Small tables with named rows and columns. After each table, cells are looked up by row and column.

Table gubo
,dasi,vesaf,nosesut,pilosof
zunom,-5936,-5909,8730,8796
bevopi,-4093,-4087,7032,7068
sas,-6041,-6063,8877,8966
zulika,-5321,-5309,8170,8253
runuk,-6224,-6186,9003,9079

pilosof of zunom: 8796
nosesut of bevopi: 7032
nosesut of sas: 8877
nosesut of zulika: 8170
pilosof of bevopi: 7068
pilosof of zulika: 8253

losu =
fields: vodimo, kimesof, nubabo, mam, baze
fik: [-121, 997, 206, 51, 492]
bek: [301, 369, 206, -602, 231]
matevu: [301, 228, 465, -23, 749]
lun: [301, 369, 206, 675, 453]
budafe: [301, 369, 206, -23, 492]

baze of matevu is 749
baze of budafe is 492
baze of fik is 492
baze of bek is 231
vodimo of budafe is 301
mam of matevu is -23
mam of budafe is -23
kimesof of matevu is 228
vodimo of bek is 301
kimesof of fik is 997
kimesof of budafe is 369
mam of bek is -602
nubabo of matevu is 465
nubabo of budafe is 206
nubabo of lun is 206
nubabo of fik is 206
mam of lun is 675
vodimo of fik is -121
kimesof of bek is 369
Row with the largest mam: lun

tul =
	vonu	tuz	neruku	goril	vos	totesuv
vup	80	82	82	32	82	81
fef	31	34	36	86	29	33
doda	37	36	41	75	37	41
satat	30	33	30	85	25	36
siv	32	35	30	79	32	34
dep	30	32	31	81	30	30
fonom	86	84	87	29	84	84

tuz of fef is 34
vonu of doda is 37
goril of fonom is 29
goril of siv is 79
tuz of satat is 33
tuz of vup is 82
vonu of dep is 30
vos of dep is 30

vala =
cols = fina, mim, basa
damim: [216, 82, 129]
das: [7, 144, 90]
pame: [82, 80, 216]
bib: [82, 73, 204]
zubabad: [128, 126, 1]
tud: [5, 150, 83]
pevefo: [214, 62, 121]
pupe: [79, 80, 217]
kodub: [210, 66, 119]
tupebak: [215, 75, 117]

fina of tud is 5
basa of das is 90
basa of tud is 83
basa of tupebak is 117
mim of kodub is 66
fina of tupebak is 215
mim of damim is 82
fina of damim is 216
mim of bib is 73
mim of tupebak is 75
mim of pevefo is 62
Row with the largest basa: pupe

Table fosuv
	zape	rimitiv	rim	pemefep
fafa	320	147	-497	80
lazedu	-300	-383	-901	236
panag	4	-216	-487	785
figeb	158	109	68	-53
puv	-370	-356	-229	342
rivo	349	178	122	482
didabal	87	-25	-317	-101
meparo	303	145	-444	-19

zape of figeb is 158
rimitiv of lazedu is -383
rimitiv of fafa is 147
rim of fafa is -497
rimitiv of panag is -216
pemefep of rivo is 482
rimitiv of figeb is 109
rim of panag is -487
pemefep of fafa is 80
zape of panag is 4
pemefep of didabal is -101
Row with the largest zape: rivo

Table fadibi
        kezozad  fibipa  vedozu  bag  dav
puz          97     255     168  103  218
befi        100     241     165  106  209
kul         200      38     125  194   75
lepefu      188      64     130  183   93
tozaz       200      35     124  194   73
pup         193      48     127  188   80
nik         199      31     123  192   71
rin          91     254     168   98  217
firaka      101     235     165  107  204

firaka, fibipa => 235
lepefu, kezozad => 188
nik, bag => 192
puz, kezozad => 97
befi, vedozu => 165
pup, dav => 80
tozaz, kezozad => 200
rin, bag => 98
rin, vedozu => 168
lepefu, dav => 93
tozaz, dav => 73
puz, vedozu => 168
firaka, vedozu => 165
firaka, kezozad => 101
kul, dav => 75
pup, vedozu => 127
tozaz, bag => 194
Which row has the largest dav? puz

Table dev
,dupim,lasomiz,gab,seg,gav,mozav,vopez,vas
mopetu,703,653,-384,-469,-479,-371,-470,560
vereto,-451,-431,676,607,743,560,645,-348
nenof,-460,-392,681,613,694,617,655,-383
rem,762,679,-354,-469,-488,-368,-344,682
megone,688,647,-319,-451,-449,-435,-464,786
zir,611,727,-445,-474,-433,-407,-445,675
zirafoz,-433,-529,699,717,644,679,645,-523
mufeve,660,696,-368,-480,-501,-307,-400,636
zuzuzu,757,759,-373,-374,-408,-246,-395,662

gav of zuzuzu = -408
dupim of zir = 611
seg of megone = -451
gab of mufeve = -368
seg of zuzuzu = -374
vopez of zirafoz = 645
lasomiz of nenof = -392
lasomiz of zir = 727
gav of mufeve = -501
gab of mopetu = -384
vopez of megone = -464
Which row has the largest dupim? rem

lavaz:
|  | boz | miz | kes | fod | mamoma |
|---|---|---|---|---|---|
| fakogas | 0.54 | 0.18 | 0.23 | 0.15 | 0.36 |
| dizivum | 0.58 | 0.17 | 0.07 | 0.15 | 0.47 |
| romuge | 0.43 | 0.28 | 0.23 | 0.10 | 0.25 |
| raz | 0.35 | 0.48 | 0.81 | 0.58 | 0.32 |

What is the mamoma of raz in lavaz? 0.32
What is the boz of dizivum in lavaz? 0.58
What is the miz of romuge in lavaz? 0.28
What is the miz of raz in lavaz? 0.48
What is the kes of fakogas in lavaz? 0.23
What is the boz of raz in lavaz? 0.35
What is the boz of romuge in lavaz? 0.43
What is the boz of fakogas in lavaz? 0.54
What is the kes of dizivum in lavaz? 0.07
What is the mamoma of romuge in lavaz? 0.25
What is the miz of dizivum in lavaz? 0.17
What is the mamoma of fakogas in lavaz? 0.36
What is the kes of raz in lavaz? 0.81
What is the mamoma of dizivum in lavaz? 0.47
Which row has the largest boz? dizivum

Table pefelup
         demik  desuzo  dok
lesa       291     100  829
fanopus    135      71  819
gufe       268     206  463
ruv         13     117  583

dok of gufe: 463
desuzo of gufe: 206
dok of fanopus: 819
dok of ruv: 583
demik of gufe: 268
demik of lesa: 291
desuzo of lesa: 100
Which row has the largest demik? lesa

Table sapazuk
	taralap	zirerap	moru
kigabe	3.59	5.92	3.87
libifu	3.40	4.94	4.73
zizad	3.38	3.97	2.26
vum	3.96	6.52	2.95
toz	5.54	3.49	3.62
zaf	3.36	3.56	2.78
bemulam	3.48	5.12	9.93

kigabe, taralap: 3.59
libifu, taralap: 3.40
zaf, zirerap: 3.56
zaf, moru: 2.78
kigabe, zirerap: 5.92
vum, taralap: 3.96
libifu, moru: 4.73
vum, zirerap: 6.52
bemulam, taralap: 3.48
zizad, taralap: 3.38
Row with the largest moru: bemulam

rabonok
cols = fol, mumibup, mipek, kinoru, bof, dile, vusa, nofisuv, labek
gub: [7580, 4780, 6684, 4567, 7671, 8172, 5088, 6471, 6121]
rira: [6632, 6609, 6163, 7870, 6842, 6504, 6892, 6978, 6955]
minido: [7265, 4686, 7800, 2419, 8316, 7539, 4233, 6082, 4388]
faru: [6368, 6749, 5455, 7160, 6312, 6158, 6372, 6752, 7220]

fol of gub is 7580
nofisuv of minido is 6082
kinoru of rira is 7870
labek of faru is 7220
nofisuv of faru is 6752
mumibup of minido is 4686
mipek of gub is 6684
kinoru of minido is 2419
bof of rira is 6842
dile of faru is 6158
vusa of faru is 6372
bof of gub is 7671
mumibup of faru is 6749
dile of gub is 8172
mumibup of rira is 6609
Row with the largest mumibup: faru

pove:
         nabilur  vinavu  rop  nem  topumes  fut  zezes  bos
denev        697     465  665  428      812  442    582  520
koguz        561     844  569  484      520  275    540  524
fisesip      513     493  387  452       15  101    487  524
tud          504     412  455  466      799  437    516  506

fisesip, nabilur => 513
koguz, bos => 524
koguz, nem => 484
tud, fut => 437
tud, bos => 506
denev, zezes => 582
fisesip, topumes => 15
fisesip, vinavu => 493
denev, rop => 665
denev, vinavu => 465
denev, topumes => 812
koguz, topumes => 520
fisesip, zezes => 487
tud, nabilur => 504
denev, bos => 520
tud, nem => 466
fisesip, nem => 452
fisesip, rop => 387
tud, topumes => 799

dezil:
|  | levavod | kubo | sem | muzozas | kam |
|---|---|---|---|---|---|
| zaf | 1008 | -1851 | 151 | 202 | -1274 |
| lelo | -392 | 864 | -1763 | -3351 | -3978 |
| rubipu | 253 | -123 | -487 | 45 | 726 |
| gilemid | 3594 | -6248 | 1424 | 510 | 56 |
| mur | 884 | 1036 | 1677 | 2145 | -1252 |
| kelo | 1688 | -2368 | 323 | 241 | 651 |
| vit | 313 | -42 | 394 | -480 | -833 |
| biri | 14 | -281 | 246 | -265 | -538 |
| bot | 457 | 197 | -343 | 68 | -532 |
| vor | 1445 | -2285 | 1497 | 3185 | 2172 |
| mef | 3613 | -4757 | 1003 | 279 | -1658 |
| bop | -2108 | 2408 | -1644 | -1553 | 2238 |
| gulupig | -3387 | 5494 | -2993 | -656 | -3241 |

What is the sem of kelo in dezil? 323
What is the levavod of vit in dezil? 313
What is the levavod of rubipu in dezil? 253
What is the kam of vor in dezil? 2172
What is the muzozas of mef in dezil? 279
What is the levavod of mur in dezil? 884
What is the levavod of bop in dezil? -2108
What is the kam of mef in dezil? -1658
What is the kubo of biri in dezil? -281
What is the muzozas of lelo in dezil? -3351
What is the sem of gulupig in dezil? -2993
What is the levavod of bot in dezil? 457
Which row has the largest muzozas? vor

